x = [ 6.28  2.87  0.45 -0.66]
x[0]	6.28
x[3]	-0.66
x[2]	0.45

grid =
array([[ 0.1,  1.4, -0.9, -1.1],
       [-0.7,  1.3,  1.3, -0.9],
       [-0.4,  0.7,  0.9,  0.9],
       [-1.4, -1.6, -0.9, -0.6],
       [-1.9, -2.2, -1.9,  1.2],
       [-1.3,  0.6, -2.0,  0.8],
       [-1.5,  0.2, -1.0,  0.7],
       [ 1.0, -1.5,  0.9,  0.5],
       [ 0.0,  0.3,  1.4,  0.3],
       [ 0.4,  1.2, -1.6, -1.2],
       [ 1.4, -0.2,  1.0, -0.5],
       [-0.9,  1.8, -1.3, -2.3]])
Rows and columns are counted from 0.
(0, 0) -> 0.1
(5, 0) -> -1.3
(9, 0) -> 0.4
(7, 1) -> -1.5
(11, 2) -> -1.3
(2, 0) -> -0.4
(4, 3) -> 1.2
(3, 1) -> -1.6
(2, 2) -> 0.9
(4, 0) -> -1.9
(0, 1) -> 1.4
(11, 1) -> 1.8
(1, 2) -> 1.3
(11, 0) -> -0.9
(4, 2) -> -1.9
(9, 3) -> -1.2
(8, 0) -> 0.0
(9, 1) -> 1.2
(3, 0) -> -1.4
(5, 1) -> 0.6
(6, 3) -> 0.7
(6, 1) -> 0.2
(7, 0) -> 1.0
(10, 3) -> -0.5
(5, 3) -> 0.8
(0, 3) -> -1.1
(9, 2) -> -1.6

arr =
array([[ 3.55, -1.49, -0.64,  5.20, -0.70,  1.84,  0.56,  1.20,  0.45,
        -1.48],
       [-3.96,  1.00, -2.09, -6.08,  1.09, -0.58, -0.75,  0.36, -0.83,
         0.91],
       [ 0.11,  0.84, -1.21,  8.48, -1.31, -1.04,  1.11,  0.48, -0.46,
         1.64],
       [ 3.76,  0.53, -0.91, -0.02, -0.58, -0.26,  0.83,  0.06, -1.10,
         0.39],
       [ 1.74,  0.70, -3.81, -2.17, -0.31,  0.14,  1.81, -0.06, -0.99,
         0.15],
       [ 1.56, -1.86,  0.09, -1.21,  0.42,  1.91,  1.23, -0.39, -0.32,
         4.09],
       [ 0.07, -0.53, -1.85,  1.63,  0.34,  1.94,  1.49, -1.04,  0.60,
        -0.95],
       [-2.92, -0.11, -1.31, -5.56,  0.55,  0.34, -0.78, -1.85, -0.14,
        -0.72]])
arr[-8, -10] -> 3.55
arr[:, -2] -> [0.45, -0.83, -0.46, -1.10, -0.99, -0.32, 0.60, -0.14]
arr[:, 9] -> [-1.48, 0.91, 1.64, 0.39, 0.15, 4.09, -0.95, -0.72]
arr[-5] -> [3.76, 0.53, -0.91, -0.02, -0.58, -0.26, 0.83, 0.06, -1.10, 0.39]
arr[6, 3] -> 1.63
arr[7, 6] -> -0.78
arr[-4, 0] -> 1.74
arr[-3, -5] -> 1.91
arr[-3, -2] -> -0.32
arr[-6] -> [0.11, 0.84, -1.21, 8.48, -1.31, -1.04, 1.11, 0.48, -0.46, 1.64]
arr[0, -6] -> -0.70
arr[2, 7] -> 0.48
arr[-4, -4] -> 1.81
arr[5, -4] -> 1.23
arr[:, 2] -> [-0.64, -2.09, -1.21, -0.91, -3.81, 0.09, -1.85, -1.31]
arr[-5, -10] -> 3.76
arr[0, -8] -> -0.64
arr[-5, 6] -> 0.83
arr[-5, 1] -> 0.53
arr[-5, -8] -> -0.91
arr[-5, -5] -> -0.26
arr[6, -5] -> 1.94
arr[:, -9] -> [-1.49, 1.00, 0.84, 0.53, 0.70, -1.86, -0.53, -0.11]
arr[7, 7] -> -1.85
arr[4, 3] -> -2.17
arr[-3, -7] -> -1.21
arr[-4] -> [1.74, 0.70, -3.81, -2.17, -0.31, 0.14, 1.81, -0.06, -0.99, 0.15]
arr[0, -1] -> -1.48
arr[-5, -6] -> -0.58
arr[2, -9] -> 0.84
arr[:, -10] -> [3.55, -3.96, 0.11, 3.76, 1.74, 1.56, 0.07, -2.92]
arr[-2, -4] -> 1.49
arr[7] -> [-2.92, -0.11, -1.31, -5.56, 0.55, 0.34, -0.78, -1.85, -0.14, -0.72]
arr[1] -> [-3.96, 1.00, -2.09, -6.08, 1.09, -0.58, -0.75, 0.36, -0.83, 0.91]
arr[-7, 7] -> 0.36

X =
array([ 0.27, -5.91, -1.30,  6.84, -5.65,  0.51,  2.10,  3.75, -1.59,
        3.32,  7.08])
X[0]: 0.27
X[8]: -1.59
X[7]: 3.75
X[3]: 6.84
X[6]: 2.10
X[5]: 0.51

A = [-1.43  1.15 -6.86 -0.62 -1.08  4.60  1.51]
A[0] => -1.43
A[6] => 1.51

B =
[[ 3.92  3.91 -3.11  1.53 -0.29 -1.20  0.40  3.07]
 [ 0.42  0.33  1.07  0.05 -1.05  0.70 -0.91 -0.06]
 [ 2.62 -2.49  5.75 -8.04 -2.09 -4.89 -4.33 -3.95]]
B[0, 0] => 3.92
B[:, 3] => [1.53, 0.05, -8.04]
B[1, 7] => -0.06
B[1, 4] => -1.05
B[1] => [0.42, 0.33, 1.07, 0.05, -1.05, 0.70, -0.91, -0.06]
B[0, 6] => 0.40
B[0, 4] => -0.29
B[:, 7] => [3.07, -0.06, -3.95]
B[0, 7] => 3.07
B[2, 0] => 2.62
B[1, 3] => 0.05
B[1, 1] => 0.33
B[0] => [3.92, 3.91, -3.11, 1.53, -0.29, -1.20, 0.40, 3.07]
B[2, 5] => -4.89
B[2, 1] => -2.49
B[:, 2] => [-3.11, 1.07, 5.75]
B[2, 7] => -3.95

m =
[[ 2.62  1.26 -2.71  1.37  0.04 -0.32 -0.66  4.14  1.26  6.99 -0.71]
 [-1.41  4.35 -0.08  4.23 -6.17 -1.61  2.64 -7.63  2.60 -5.28  3.68]
 [ 1.83 -4.18 -0.37 -3.91  6.13  1.44 -2.81  8.18 -2.36  6.19 -3.74]
 [ 1.52  3.25 -2.34  3.24 -2.80 -1.00  0.55 -0.03  2.26  3.48  1.11]
 [-2.94  0.82  2.47  0.63 -2.87 -0.35  1.86 -7.21  0.08 -8.67  2.28]
 [-1.73  4.22  0.22  4.11 -6.22 -1.51  2.77 -8.03  2.55 -5.99  3.81]
 [-1.20 -3.54  2.17 -3.49  3.44  1.05 -0.95  1.00 -2.52 -2.58 -1.52]
 [-0.95  4.54 -0.55  4.32 -5.99 -1.58  2.44 -6.64  2.72 -3.77  3.40]
 [-2.42 -1.67  2.71 -1.74  0.48  0.52  0.51 -3.44 -1.46 -6.34  0.36]]
Indices start at 0.
row 0 col 0 = 2.62
row 8 col 2 = 2.71
row 6 col 8 = -2.52
row 6 col 0 = -1.20
row 6 col 7 = 1.00
row 7 col 10 = 3.40
row 3 col 1 = 3.25
row 1 col 5 = -1.61
row 2 col 0 = 1.83
row 0 col 1 = 1.26
row 0 col 4 = 0.04
row 3 col 2 = -2.34
row 8 col 6 = 0.51
row 4 col 4 = -2.87
row 8 col 7 = -3.44
row 7 col 2 = -0.55
row 6 col 10 = -1.52
row 3 col 3 = 3.24
row 8 col 0 = -2.42
row 2 col 4 = 6.13
row 5 col 8 = 2.55
row 2 col 6 = -2.81
row 6 col 6 = -0.95
row 2 col 3 = -3.91
row 5 col 2 = 0.22
row 5 col 3 = 4.11
row 6 col 5 = 1.05
row 4 col 7 = -7.21
row 4 col 1 = 0.82
row 6 col 9 = -2.58
row 4 col 3 = 0.63
row 2 col 5 = 1.44
row 7 col 5 = -1.58
